Each row has a name. After each piece below comes the name of the row it's from, unless a question asks for something else. Each question is about the rows just above it.

Columns, left to right: N G Q P
[-71  78  81 -82] = mabiv
[ 56 -69 -71  72] = tabep
[-76  85  85 -89] = Sagid
[-65  83  82 -86] = kivol
[ 56 -69 -79  84] = zav
Shift each entry of [-69] by +1 times 1: -> [-68]
which: [-71  78  81 -82] -> mabiv
which: [-65  83  82] -> kivol

Columns, left to right: U A B S
[ -5 -46   3 -15] = Sagid
[-96  66 -73 -71] = mabiv
[ 43  24 -24  29] = moru
Which row holds [ 66 -73]? -> mabiv
[-96] with -1 step of 1 on every entry: -> [-97]
Where do [-46   3] appear? -> Sagid
[43] with +1 step of 1 on every entry: -> [44]
Move every entry of [ -5 -46   3] by +1 step of 1. -> [ -4 -45   4]
Which column holds this, read top down? [-71  29] -> S
Shift each entry of [-5] by -1 times 1: -> [-6]

Columns, left to right: E C M V T Y L H D
[-56 -55 -51  59 -22 -43 -17 -49 -69]  Mer
[-29 -48 -49  54 -50 -39 -26 -49 -39]  Kiveb
[ 52  34  44 -30  53  48  11  43  54]  Sagid
Which column holds this, read top down? [-43 -39] -> Y
Which column holds [-39  54] top down? -> D

Columns, left to right: F J R W K Z
[ 79  29  24 -42 -46 -64] = Sagid
[-77 -28 -31 -42 -46  69] = lafis
[-71 -28 -26  -7   7 -45] = mabiv
[-84 -19 -40 -27 -21 -52] = tabep
[79 29 24  8 -1 50] = moru
Which row holds [-19 -40 -27 -21]? -> tabep
Where do [79 29 24  8 -1 50] appear? -> moru
which: [ 79  29  24 -42 -46 -64] -> Sagid
Which column holds this, read top down? [-21  -1] -> K
[-28 -31 -42] with +1 step of 1 on every entry: -> [-27 -30 -41]
Which column holds this, read top down? [-28 -19] -> J

Columns, left to right: beda sak befeb non balid zomog gez
[-13 -12 -28  32  27  14 -49] = sive
[ 10  11   4  -7  12   0 -13] = moru
[ -4  26  33 -32   2 -10  36] = kivol
[ 26  -4 -24   8 -89 -14  11] = lafis
[-14  21  16   8  12  -2  -9] = tabep
[ 21   7   2 -22  13  -1  -3] = Kiveb
[-12 -29 -23   2 -10   6  17] = Mer
[ 30  -5 -17 -11  20   5 -27] = Sagid
Move every entry of [5] by +1 step of 1. -> [6]
Which row holds [-13 -12 -28  32  27  14 -49]? -> sive
Shift each entry of [ -4 -24] by -1 times 1: -> [ -5 -25]
[8] with +1 step of 1 on every entry: -> [9]
Which row holds [-4 26]? -> kivol

Columns, left to right: fak Sifa nired marok Fegi
[ 9 44 33 80 28] -> kivol
[-14  37 -29  16  49] -> moru
[-13  32 -28  14  46] -> zav
[ 45 -44 -24   9  -5] -> mabiv
[ 45 -44  35  72  -8] -> Sagid
[24 23 55 77 28] -> Kiveb
[20 23 56 68 21] -> sive
[ 41 -46 -29   5 -15] -> Naf
[ 38 -45 -28   7  -6] -> Mer
which: [ 37 -29  16  49] -> moru
Where do [-44  35] appear? -> Sagid
which: [ 38 -45 -28   7  -6] -> Mer
Which column holds this, read top down? [ 32 -44 -44  23  23 -46] -> Sifa
[ 38 -45 -28   7] with +1 step of 1 on every entry: -> [ 39 -44 -27   8]
[68] with +1 step of 1 on every entry: -> [69]

Columns, left to right: mel gak fuma totib kabiv Mit fofis mag
[ 32 -96 -45 -45 -55  43 -33  38]  Sagid
[-36  11 -14  49  -3  23  -7 -21]  Naf
[-44  -9   8  48   2  57  -1 -38]  Kiveb
[-45  -5   5  47   0  54   0 -35]  Mer
[ 41 -40 -19 -31 -24  15 -30   7]  sive
[-30   0  11  25  18  25  35 -33]  moru
[ 49 -39 -27 -32 -19  11 -26   7]  mabiv
[-52  -4  16  52   0  52  -7 -38]  zav
[-29   6 -12  45   0  30 -12 -18]  lafis
[-34   0 -15  52   3  21 -14 -20]  tabep
[ -5   5 -45 -22 -18  21 -22  -2]  kivol
which: [-34   0 -15  52   3  21 -14] -> tabep
[-45  -5   5] is in which row? -> Mer
which: [-52  -4  16  52   0  52  -7 -38] -> zav

Columns, left to right: Gure ruf keki medak
[ 70 -65  61  83] = moru
[-62  37 -67 -71] = zav
[-58  38 -79 -64] = Kiveb
[-84  62 -76 -68] = sive
[ 60 -79  81  62] = Mer
[ 70 -65 -72 -71] = Sagid
[ 70 -65  61  83] is in which row? -> moru
Which column holds this, read top down? [-79 -76  81 -72] -> keki

Columns, left to right: tuv reka zizut zisob ral tibe kazab
[ 70  31  23   7  45  12 -70] -> kivol
[ 81  33  18  14  43   9 -73] -> moru
[ 18  14  45   9  45  14 -64] -> mabiv
[ 89  34  11  20  37   5 -73] -> tabep
[ 76  32  21  10  44  11 -72] -> Naf
[ 54  27  26   0  44  15 -61] -> sive
[ 65  30  24   5  46  14 -67] -> Mer
[ 86  34  15  17  40   7 -74] -> seker
Shift each entry of [34 15 17] by +1 times 1: -> [35 16 18]
which: [18 14 43  9] -> moru
Shift each entry of [45] by -1 times 1: -> [44]
which: [ 81  33  18  14  43   9 -73] -> moru
Which column holds this, read top down? [ 9 20 10  0] -> zisob
Move every entry of [14 43] by -1 step of 1. -> [13 42]
[70 81 18] is in which column, read top down? -> tuv

Columns, left to right: funul dar Sunu rif Bila Reso zazul
[  8  52  -9 -69  36  74   1] : Mer
[-10  -5 -16  -3  43  23   1] : Naf
[-24 -31 -19  32  36 -12   1] : Sagid
[ 20   0 -13 -64  29  39 -21] : moru
[ -5  36  52 -69   1  74  -9] : Kiveb
which: [-24 -31 -19  32  36 -12   1] -> Sagid
which: [ -5  36  52 -69   1  74  -9] -> Kiveb
Which column holds this, read top down? [  1   1 -21  -9] -> zazul
Shift each entry of [ 36  52 -69   1] by +1 times 1: -> [ 37  53 -68   2]
Which row holds [ 52  -9 -69  36  74   1]? -> Mer
Which row holds [ -5  36  52 -69   1]? -> Kiveb
[36 29  1] is in which column, read top down? -> Bila

Columns, left to right: Nupuv gesit Vafun pese piril vivab Fiz bunav
[ 1 -1  0  6  1  2  3 -3] : Mer
[-29  -7 -29 -38 -35 -31  28 -30] : seker
[-4  0 -3 -9 -4 -5  0  0] : tabep
[ 67  -2  60  75  75  65 -62  69] : lafis
[-3  7  0  5 -2  0  5 -6] : sive
[  9  -4   7 -35 -38   6  -9  11] : mabiv
[ 1 -1] with +1 step of 1 on every entry: -> [2 0]
Where do [ 1 -1  0  6  1  2  3 -3] appear? -> Mer
which: [-38 -35] -> seker
Which column holds [ -3 -30   0  69] top down? -> bunav

Columns, left to right: Nop kebon rogef vuke ziv Pefi taf duz beb Mov
[  6 -56 -41  66 -60  38 -48  27  -9 -10] -> Naf
[ 50  35  18 -53 -24 -57 -42   3  -5   9] -> seker
[ 79  12   0 -41  10   1 -17  39 -28 -68] -> Kiveb
[  0 -41  10   1 -17  39 -28] is in which row? -> Kiveb
which: [  6 -56 -41  66 -60  38 -48  27  -9 -10] -> Naf

Columns, left to right: Levit biluz Gud sile git
[ 31 -21 -34  -6  44] = sive
[ 65  -3  27 -37  12] = tabep
[  5   2  11 -11 -17] = zav
[-13 -40 -25 -29  44] = moru
[ 31 -34  -6 -21  27] = Mer
which: [-13 -40 -25 -29  44] -> moru
The row with [-29  44] is -> moru
Which column holds [31 65  5] top down? -> Levit
[  5 -13  31] is in which column, read top down? -> Levit
which: [ 31 -34  -6 -21] -> Mer

Columns, left to right: Dezo vuka met Negu nav nutu tuzem ras semod
[ -2  21  43  -3  21  43 -42 -60  52] : moru
[-71  22  75  -3  21  43 -42 -42  58] : Kiveb
[-71  22  75  -3  21  43 -42  10  28] : zav
Shift each entry of [75 -3] by +1 times 1: -> [76 -2]
which: [-71  22  75  -3  21  43 -42  10  28] -> zav

Columns, left to right: lilap Zaze Nas nebi viser lib sefa
[-16  -2  40 -36 -21 -16  10] -> lafis
[ 20   0 -30  11 -55  56 -21] -> Naf
[ -5  11  50  29  -3  13 -52] -> sive
[13 37 -5 11 47 29 -4] -> mabiv
[-41 -22   3  51  10 -10  27] -> Sagid
[ -1  12 -29 -23 -81 -25  17] -> tabep
[ 16  14 -44 -13  26  15   4] -> seker
[-25  19  33 -21  -1   1  40] -> Mer
[ 14 -49  -8  -3 -57  18 -29] -> zav
which: [ 16  14 -44 -13  26  15   4] -> seker
[ -5  13 -41  -1  16] is in which column, read top down? -> lilap
which: [-5 11 47 29] -> mabiv
Shift each entry of [-3 13] by +1 times 1: -> [-2 14]
which: [ -1  12 -29 -23 -81 -25  17] -> tabep

Columns, left to right: did ziki val Puzug
[60 20 22 52] -> moru
[ 9 27  8 48] -> Mer
[ 29   8  48 -10] -> Naf
[27  8] is in which column, read top down? -> ziki
which: [ 29   8  48 -10] -> Naf
which: [27  8 48] -> Mer
Shift each entry of [8] by -1 times 1: -> [7]
Move every entry of [60 20 22] by +1 step of 1. -> [61 21 23]

Columns, left to right: dafa vegom fudof Redop girop
[-44 -43 -31  15 -12] -> Kiveb
[-32 -20  -7  13  -2] -> Naf
[-83 -89 -71  26 -30] -> tabep
[-44 -43 -31  14 -20] -> lafis
[-44 -20  -7  14  -4] -> sive
[-44 -50  35  -8   6] -> kivol
[-10   2  21   7   4] -> mabiv
which: [-83 -89 -71  26 -30] -> tabep
which: [-32 -20  -7  13  -2] -> Naf
Which column holds this, read top down? [-20 -89 -43 -20 -50] -> vegom
which: [-7 14 -4] -> sive

Columns, left to right: reg damu fonod sumuf zoto
[  8  84  97 -46  -5] -> Naf
[  8 -14 -67  46 -43] -> moru
[-10  47  13 -13 -44] -> sive
[ 13 -16 -44  34  36] -> Kiveb
which: [-44  34  36] -> Kiveb
Where do [ 13 -13 -44] appear? -> sive
Move every entry of [-14] by -1 step of 1. -> [-15]
[ -5 -43 -44] is in which column, read top down? -> zoto
[  8  84  97 -46] with -1 step of 1 on every entry: -> [  7  83  96 -47]

Columns, left to right: rira ruvet kepi dod fetor bevo nifir totu
[ -2  17 -26   1  21 -22  -4 -43] : moru
[-36   1 -26  48  33 -12  -5  10] : Naf
[-13  47  17  48  33 -12  -5  10] : Sagid
[-13  47  17  48  33 -12 -36   2] : Mer
[-13  47  17  48  33 -12  -5  10] is in which row? -> Sagid
which: [-36   2] -> Mer
Which row holds [-36   1 -26  48  33 -12  -5  10]? -> Naf
[  1 -26  48] with +1 step of 1 on every entry: -> [  2 -25  49]
Which column holds [ 1 47] top down? -> ruvet

